One turn sends every row of this set to another row. A few are shown first. Where does it send the rows asked after them?
Z_72: | -10 |   2 |   1 | -10 |  -3 |   2 |  -7 |   0 | -27 |   8 |   4 | -16 |
Z_478: |  -3 |  34 |  18 | -13 |  -3 |   6 |  -4 |  14 | -15 |  12 |  22 | -25 |
Z_754: |  -6 |   3 |  -1 |  -7 |  -7 |   4 |  -1 |   6 | -28 |  10 |   6 | -21 |
Z_667: | -15 |  27 |  10 |  18 |  18 |  -1 | -13 |   4 | -12 |  -8 |  -8 | -36 |
Z_227: |  14 |  26 |   8 |  19 |  23 |   3 | -13 |   6 |  -7 |   8 |  -2 | -26 |
Z_912: |  -3 |  24 | -10 | -25 |   7 |   7 |  -8 |  -1 |  -9 |  -2 |   4 | -24 |
Z_995: |  12 |  38 |  12 |  12 |   9 | -12 | -11 |  -3 | -22 |   6 | -14 | -24 |
Z_919: |   7 |  21 |  -8 | -20 |  15 |  13 | -10 |   6 |  -8 |   0 |   7 | -30 |
Z_454: |  -9 |   1 |   1 |  -7 |  -1 |   1 | -10 |   2 | -32 |  11 |   3 | -23 |
Z_277: |  -5 |  35 |  15 | -10 |  -5 |   7 |  -3 |  13 | -20 |  12 |  19 | -36 |
Z_136: |   2 |  31 |  14 |   2 |  26 |  -7 |   8 |  -7 | -16 |  -5 |   2 | -14 |
Z_367: |   4 |  23 |  -9 | -17 |  10 |  14 |  -8 |   6 | -13 |   1 |   5 | -41 |
Z_191: |   1 |  22 | -13 | -21 |   4 |  10 |  -3 |   4 | -12 |  -1 |   4 | -28 |
Z_347: |  12 |  37 |  12 |  12 |  10 | -12 | -12 |  -4 | -22 |   6 | -15 | -24 |
Z_866: | -12 |  33 |  14 | -17 |  -9 |   1 |  -3 |   6 | -17 |   9 |  17 | -18 |
Z_868: |   2 |  24 |  14 |   5 |  25 |  -8 |   8 |  -8 | -20 |  -4 |   0 | -12 |
Z_937: | -17 |  27 |  15 |  21 |  14 |  -3 | -12 |   6 | -15 |  -5 |  -6 | -34 |
Z_42: |   0 |  29 |  19 |   5 |  23 |  -9 |   9 |  -6 | -20 |  -2 |   4 | -12 |
Z_783: |  -4 |  35 |  18 |   8 |  -1 |  -6 | -16 | -10 |  -1 | -10 |   7 | -26 |
Z_54: | -12 |  36 |  16 | -15 |  -7 |  -1 |  -6 |   9 | -21 |  11 |  17 | -25 |
Z_182: |  -8 |  33 |   9 | -15 | -11 |   4 |   2 |  11 | -17 |   9 |  17 | -24 |
Z_18: |  -1 |  26 | -11 | -24 |  10 |   6 | -12 |   1 | -12 |  -1 |   3 | -32 |
Z_645: |  -2 |  -2 |   6 |  -3 |   2 |   7 |  -8 |   8 | -28 |  13 |   9 | -21 |
Z_970: | -16 |  34 |  14 |  17 |  15 |  -2 | -12 |   6 | -10 |  -7 |  -4 | -36 |
Z_242: |  11 |  24 |  16 |  24 |  17 |   1 | -11 |   8 | -12 |  13 |   1 | -23 |
Z_725: |  -6 |  16 |  19 |  17 |  -4 |  -8 | -16 | -12 | -11 |  -6 |   4 | -22 |
Z_936: |  12 |  35 |  16 |  19 |  18 |   2 | -11 |   9 |  -6 |  10 |   4 | -25 |
Z_278: |  -4 |   2 |   4 |  -1 |  -1 |   8 |  -6 |   8 | -32 |  13 |   7 | -33 |
Z_470: |   0 |  20 |   6 |   9 |   6 |  -4 | -19 | -15 |  -3 | -14 |  -2 | -27 |
Z_771: |  12 |  38 |  11 |  11 |  10 | -11 | -12 |  -4 | -21 |   5 | -15 | -24 |

Z_18 moves to Z_454
Z_919 moves to Z_645
Z_191 moves to Z_754
And these:
Z_242 moves to Z_936
Z_72 moves to Z_866
Z_277 moves to Z_367
Z_725 moves to Z_783
Z_937 moves to Z_970
Z_136 moves to Z_868

One turn sends every row of this set to another row. A few are shown first. Where does it send the rows asked after them?
Z_885: | -12 |   1 |   8 |  12 | -16 |  -2 |  -2 |  -8 |  -9 |  26 |  -5 |   9 |  25 |  -4 |  14 |  15 |  -7 |  -6 |  15 | -10 |  -3 |   0 |   9 |  23 |  14 |  -7 | -17 |   0 |   7 | -13 |   2 |
Z_56: |  -3 | -22 |  -2 |  13 |  -5 |  11 | -12 | -14 |  21 |   7 |   1 |   7 |   7 |   1 |   2 |   0 |   2 |  16 |   5 |  -8 |  -5 |  17 |   0 |  13 | -10 | -15 |   1 |  -8 |  -7 |  -4 | -23 |
Z_131: | -16 | -18 |  26 | -20 |  -9 |   5 |   9 |   5 |   6 |  22 |  -6 |   3 |  15 |   1 |  11 |  14 |   4 |  10 |   4 |   3 |  16 |   4 |  17 |  39 |  -9 | -14 |  -5 |   6 |   0 |  -7 |  -4 |
Z_279: |  -3 | -25 |   8 |   7 |  -2 |   6 |  -5 |  -4 |  16 |  15 |  -1 |  13 |  13 |  -3 |  13 |  12 |  -6 |   3 |   0 | -14 |  31 | -14 |  21 |  25 | -13 | -12 |  -7 | -10 |  10 | -16 | -20 |
Z_169: |   9 |  -1 |   0 | -14 | -10 | -10 |  -2 |   0 |   0 |  20 |  -8 |  -1 |  12 |   8 |   4 |  23 | -12 |   2 |  11 |  -8 |  -3 |  -3 |  11 |  25 |  20 |   2 |  -4 |  -4 |   6 |   5 |  13 |
Z_795: |  -7 |   0 |  11 |  15 | -11 |   5 |  -3 |  -8 |  -5 |  27 | -11 |   5 |  24 |  -4 |  12 |  12 |  -7 | -14 |  19 | -11 |  -1 |   1 |  17 |  20 |  13 | -13 |  -9 |  -6 |  -3 | -18 |  -4 |
Z_878: |   3 | -19 |  14 |  24 |   9 |  -4 |   8 |  -5 |  21 | -11 |  -2 |   9 |   2 |  18 |   7 |  33 | -12 |   7 |   8 |  -8 |  17 |  12 |   8 |  30 | -12 | -15 | -15 | -10 |  -4 |  -5 |  -3 |
Z_971: |  -5 | -27 |   1 |  -4 |  -3 |  -4 |  -6 |  -9 |  13 |  10 |  -7 |  18 |  11 |   1 |  29 |  -2 |  -8 |   6 |   2 |  -7 |   5 |   0 |  -4 |  26 | -11 | -22 |  -3 |  10 | -10 |  14 | -30 |
Z_464: | -14 |   2 |   5 |   7 | -10 |   1 |  -5 |  -1 |   5 |  10 | -16 |   4 |  21 |   2 |   3 |  -3 | -14 |   2 |  10 | -16 |  -7 |  -1 | -21 |  11 |  -4 | -11 |   1 |   2 |   0 |  20 |  -4 |
Z_415: |   3 |  -3 |   6 |  -6 | -10 |   6 |  21 |   5 |   4 |   9 |  -7 | -13 |   5 |  26 |  12 |  12 | -21 |  15 |  -2 |  -5 |  -1 | -20 |   5 |  29 |   2 | -11 |   0 |  -7 |   0 |  18 |  -7 |
Z_713: |   0 |  -8 |   6 |  -2 |  -4 |   2 |  13 |   6 |   1 |  12 |  -7 | -14 |   2 |  32 |  12 |  21 | -20 |  15 |   2 |  -1 |  -6 | -14 |   5 |  30 |   4 | -13 |   4 |  -6 |  -5 |  14 |   4 |
Z_875: | -10 |  -2 |   1 |   2 | -27 | -18 | -10 |   2 |   6 |   7 |   5 |   8 |  -5 |   6 |   3 |   0 | -15 |   4 |  -5 | -20 |   7 | -11 |  -6 |  18 | -14 |  -5 | -10 | -13 |   2 |  -3 |  -5 |
Z_70: |  -3 |   4 |  20 |   1 |   1 |   6 |  15 | -18 |   5 |   9 |   2 |  18 |  -7 |   3 |   2 |   2 |  -3 |  -9 |   4 |  -2 |  15 |  -3 |  20 |  23 | -32 | -16 |  12 |   6 |  11 |  -2 |  13 |
Z_190: |   7 |   7 |   7 |   9 |  15 |  16 |   5 | -15 |  -2 |   4 |   4 |  14 |  13 |   0 |  19 |   4 |  -6 |  -2 |  14 |  12 |  22 |   8 |  21 |  21 |  -7 |  -1 |   2 |   1 |  -6 |  14 |  12 |
Z_762: | -15 | -15 |  23 |   6 |   3 |   6 |  17 |  -9 |   5 |   7 |  16 |   2 |   6 |  -1 |  16 |  11 |   4 |  -3 |  -7 |  -2 |   9 | -15 |  12 |  37 |   1 | -14 | -23 |   1 |  11 |  12 |  -1 |
Z_749: |  -9 | -23 |   6 |   7 |  12 |  -2 |  -2 |  -3 |   4 |  14 | -17 |  -6 |  10 |  13 |  23 |  33 | -14 |  -4 |   4 |   3 |  -9 |  13 |  -2 |  23 |  -2 | -20 |   2 | -11 | -15 |   0 |   1 |
Z_929: |   6 |  -4 | -11 |  29 |   4 |  16 |  -3 | -10 |  13 |  26 |   3 |  13 |  -2 |   5 |   5 |   6 |  -9 |   6 |  10 |  -8 |  11 |  -1 |  -4 |  15 | -13 | -14 |   1 | -26 |  13 |  -2 |  -5 |
Z_734: |   1 |  -9 |   3 |  11 |  -7 |  -2 |  14 |  -5 |  -5 |  10 |  -8 |   6 |  -2 |  17 |  25 |   5 |  -6 |  21 |  14 |  -1 |   0 |  15 |  29 |  31 |   4 |  -9 | -19 |  -8 |  -8 |  -7 |  -1 |
Z_41: |  -4 |   4 |  14 |   3 | -18 |   5 |  12 |  -3 |  15 |   5 |  -3 |  10 |   5 |  20 |   8 |  15 | -34 |  -9 |  -1 | -10 |  16 |   8 |   8 |  28 | -28 | -27 |  -1 |  14 |   9 |  -9 |  -6 |
Z_456: |  -2 | -12 |  12 |  -8 | -19 |  -3 |  -6 | -15 |  10 |  33 | -11 |  10 |  11 |  -3 |  19 |  -4 |  -2 |   8 |  -3 | -13 |  -6 |  -1 |   9 |  30 |   2 |  -4 | -15 |  10 |  -7 |  -2 | -13 |
Z_923: |   1 | -15 |   5 |  24 | -15 | -15 |  -5 |   3 |  -8 |   6 |   4 |  19 |  11 |   2 |  20 |  13 | -10 |  14 |   9 | -20 |  -3 |  -1 |   0 |  30 | -11 |  -4 | -18 |   6 |  17 |   2 |   6 |
Z_39: |   4 |  -5 |   9 |  13 | -12 |   4 |  -4 | -12 |  -7 |   1 | -15 |   2 |  10 |  11 |  22 |  15 | -17 |  -5 |  -1 |  -3 |   5 |  -7 |  -7 |  14 | -19 |  -8 |   1 |   9 |   7 |   9 |  33 |
Z_514: |   0 | -17 |  -1 |  14 |   1 | -10 |  -6 | -19 |   2 |  16 | -15 |  12 |  16 |  17 |  12 |   8 |  -3 |  14 |   3 |  -1 |  -7 |  22 |  16 |  20 |   8 | -11 |  11 | -14 |   0 |  18 |  -2 |
Z_421: |   6 |   2 |   4 |  18 |  -5 |   6 |  -7 | -23 |  11 |   6 | -18 |  14 |  -9 |  21 |  16 |  14 | -11 |   2 |   2 |   5 |  -5 |  12 |   9 |  22 | -17 | -39 |  11 |  -1 |  -3 |   7 |   0 |
Z_9: |  -5 |   2 |   9 |  17 | -11 |   1 |  14 |  -1 |  -1 |  -2 |  15 |   2 |  -3 | -11 |   1 |   1 | -28 |   1 |   5 |   2 |  19 |   2 |  -4 |  30 |  -8 |   3 |  -5 |  -3 |  13 |   3 |   7 |
Z_399: |  12 | -28 |   4 |   7 | -12 |   2 |  14 | -16 |   8 | -12 |  -4 |   8 |  -9 |  22 |  13 |   6 | -14 |   7 |   3 |   5 |  11 |  21 |  15 |  27 |  -9 |  -7 |  10 |  -9 |   8 |   9 |   1 |
Z_152: | -10 |  -6 |  15 |  -6 |  11 |   1 |  14 |  -7 |  12 |   6 |  -2 |  -2 |  -4 |  18 |  -2 |  12 | -20 |   6 |  10 |  19 |   6 |   2 |  22 |  29 |   2 |  -4 |   9 |   0 |   1 |  15 |   8 |
Z_288: |  -3 |  -6 |  24 |   4 |  -7 |  11 |  -7 | -16 |  30 |  19 |  -8 |  21 |  16 |  -3 |   8 |  16 |   7 |  -9 |   8 |   9 |  10 |   2 |   6 |  29 | -27 | -12 |   4 |  -3 |   3 |  -6 |  -8 |
Z_268: |  -6 | -22 |   1 |   1 | -11 |  -1 |  -9 |  -4 |   7 |   3 | -10 |  15 |   4 |   1 |  29 |  -1 | -15 |  13 |   9 |  -6 |   6 |   1 |   3 |  28 | -10 | -23 |   3 |  16 |  -4 |  13 | -30 |
Z_472: |   0 |  -3 |  13 |   7 |  21 |  13 |  14 | -17 |  -1 |   5 |   7 |  11 |   7 |  -2 |  17 |   9 |  -3 |  -7 |   8 |   9 |  26 |   3 |  22 |  25 |  -9 |  -3 |  -1 |   2 |  -5 |  16 |   8 |
Z_133: |   6 | -11 |  -9 |  35 |   1 |  13 |  -5 | -10 |  16 |  15 |   2 |  11 |  -4 |  13 |   5 |  15 |  -9 |  13 |  11 | -11 |   7 |   1 |  -3 |  17 | -16 | -10 |  -2 | -23 |   4 |  -8 |  -5 |
Z_826: |   4 |  -7 |  16 | -18 |   7 |  18 |   1 |   0 |  13 |  24 |  -3 |   2 |  21 |  13 |  19 |  23 |  -9 | -20 |   1 |  -4 |   0 |  -7 |  16 |  27 | -16 | -12 |   8 |   0 |   6 |  14 |  -2 |
Z_416: |   2 |  -6 |   0 |  15 | -20 |  -3 |   3 |  -9 |  20 |   3 |  -4 |   5 |  -2 |   2 |   7 |  19 | -16 |   8 |   2 | -18 |  12 |   6 |   6 |   2 | -33 | -11 |  13 |  -6 |  18 |  -6 |  -4 |
Z_944: |  -5 |   3 |  16 |   6 | -23 |   5 |  10 |  -9 |  12 |   0 |  -2 |   9 |   7 |  16 |  11 |  15 | -26 | -12 |   1 |  -7 |  14 |   3 |  -1 |  18 | -30 | -26 |  -1 |  17 |  17 |  -6 |   4 |
Z_918: |  -7 |  12 |  14 |   6 | -14 |   2 |  -2 |  -3 |   2 |  19 |   2 |  -8 |  -8 |   6 |   2 |  12 |  -7 | -14 |   6 | -17 |   3 |  -2 |   3 |  13 |  -9 |   4 |  -1 |  -9 |   6 |  20 |  19 |
Z_505: | -20 | -16 |   5 |   1 |   8 |  10 |  -1 | -16 |  19 |  18 |  -4 |  15 |  13 |   9 |  22 |  -3 |  -2 | -11 |  -9 |   1 |   3 |  -7 | -13 |  15 | -24 | -22 | -14 |  -6 |   7 |   4 |  -1 |

Z_923 moves to Z_505
Z_41 moves to Z_190
And these:
Z_421 moves to Z_9
Z_514 moves to Z_875
Z_472 moves to Z_713
Z_56 moves to Z_416

